Each path is a new rotation, seen through one point. The rows after it are directions, each followed by how far the rotation turns it, in degrees each step (0 if it stays put).
Each turn is a multiple of 5 degrees from 10 to 175, or 0.
Each row of a path follows its step; steps can be skipped.
Rotation 1:
step 0: [ -2   4  11   3  13  10 -12  -4 -10   6  -5  16 -11  -7   1  -7  12  -7
  -6  -9  23 -15  16   6  -9  -6  -5   0  -9  -3  12  11  -9   2 -10  11
   4   1  -7  16  -9 -22 -14   2   9   3  -2  -9  -8  -1   5   2]
step 1: [  8  16  23   3   7   3  -8  -6   8   3   5  19  -2  -9  -9  -9  -8 -14
   3  -9   8 -14   8 -12   0  -2  -4 -15  -9  14 -13  -1   5   0  -5   5
   6   2  -1   7  -6  14  -9 -12 -14 -13   3  -5   4  18   0   9]
step 2: [ -5   4   5   1  10   7   8 -12  12   6  -2   4   8  26  15 -14  15  -9
   4  13   6  -6  11 -11   2  -2   3   0   0  12 -11  17   2   6  -7 -17
  -7  -1  10  20   5   9   2 -13 -13   4   3 -11   1   4   2  -2]
step 3: [-11  -5  -5   8 -15   4  13   0  -3  -2   1  -7   8  -8   4  -6   6 -11
   8   3 -24  -2   9   6   7  -6 -10   1 -12  14   4  19   1  -3   9 -14
   6  -2   2 -11   7   8  -2 -18 -13  -3  -9  -9  -8  21   4 -14]
step 4: [-24  -8  -5  -4  -6  -8   1  17  -1  -8  -3  -9  12   4   9   3  10   3
   7 -13   5  12  -2  -6  -2  -9   6   8 -21   6  -2   6  11  -4   7   4
 -10  -6  10   8   3 -15 -14 -18   9  -1   4   6   4   6  -2 -23]
step 5: [  1  -8   2  -4  -9   8  -6  10  -6 -24  -1  -2  -6  -4   1   2 -10   8
  -7  -3 -10  18  -3 -12 -22 -10   0 -10  -1 -15  -7   3   1  -5  16  13
  -3 -11   2   7  15 -10 -11  -1  -9 -13  -8 -17   9  11   4  -2]
step 6: [-18   6   1   5   8  -4 -14   7 -13   0 -12 -21 -12   6   6   9   4  -4
  -5   8  10   0   5   7 -19   4   3 -14  11   3  -2   8  -9   5   5  13
   9   0  -3  16  16  -7 -17   4  -7  -9   4  11   9  -5  -4  14]
step 7: [ -4  21  -6  -6  -8   8   4   9 -17  -3  -6  -5 -30 -11  -4  -6  -8  -6
  12  -2   6  -8   3 -11  -3   2  -8   0  20  -5  -8   6   1  -6 -12  14
  -3   3   3  -3   4  16  -3  -4 -22   0  15   7  -4   1   4   4]
step 8: [ -4  -3   2  -8 -10  -7   5   1 -11   1   2 -13  -2  11  -6 -16  -1 -19
  -2  22  14 -18  -7 -20   3   3  -4  20   6  -6  -8  -3   9  -1 -10 -10
   9  13   8   6   7   5 -11   9   7  12  11   6   4   8   3   0]
step 9: [  9  -3   6  10  -1   7   3 -15  -8 -18   3 -14   3  -3 -11 -21  -4   2
   9  -6 -10 -15   1  -8   0  -6  -2   8  11   1  11  13  -8  -9  -6  -2
   7  -7  24  -3   0   6  -2   1  23  10 -13   4 -10  10  11  -5]
step 10: [ -8   3   5   5  17  -2  -1   1  -5 -13   1  -5  13  -3  -8  -6   1  -1
  -4   1  19 -13   3   9  -9  -5   1  -5 -21  -8  -5   5 -11  -8 -15  -1
   1   1  -8  -3 -15  -8 -19  -1  22  -3  -8  -7 -16   2   7 -22]
step 11: [  9  21  15  -9   8 -15 -11 -15   7  -4  -4  -1  13 -16 -16  -2   8   2
  -7  -4   2  -4   5 -16  -8  -8   6 -14  -6  -2  -4  -2  -3 -17  -1  10
  -3 -15   4   6  -8  -3   0 -12  -8 -13  -2 -20   1   6  -2  -3]
Directions:
[ 0  2 -1  1 -1  4  1 -1 -3 -1  3  3 -1 -3  1 -2  1 -1  6  1  3 -2  1 -2
 -3 -2 -2 -5  0  2  1 -2  1 -1  0 -2 -1  7  1  1 -2  0  0  4  5  6  0  0
  2  0  3  8]	45
[ 1  3  2 -3  4  1  0 -1 -1 -3 -5  6  7  2  1 -1  0 -5  1  5 -5  2  5  1
  2  0  0 -2  1 -1  1 -2  3  1 -1  0  3  0  2 -1 -7  0 -1 -5  2  0 -2  1
 -1  0  2 -1]	40
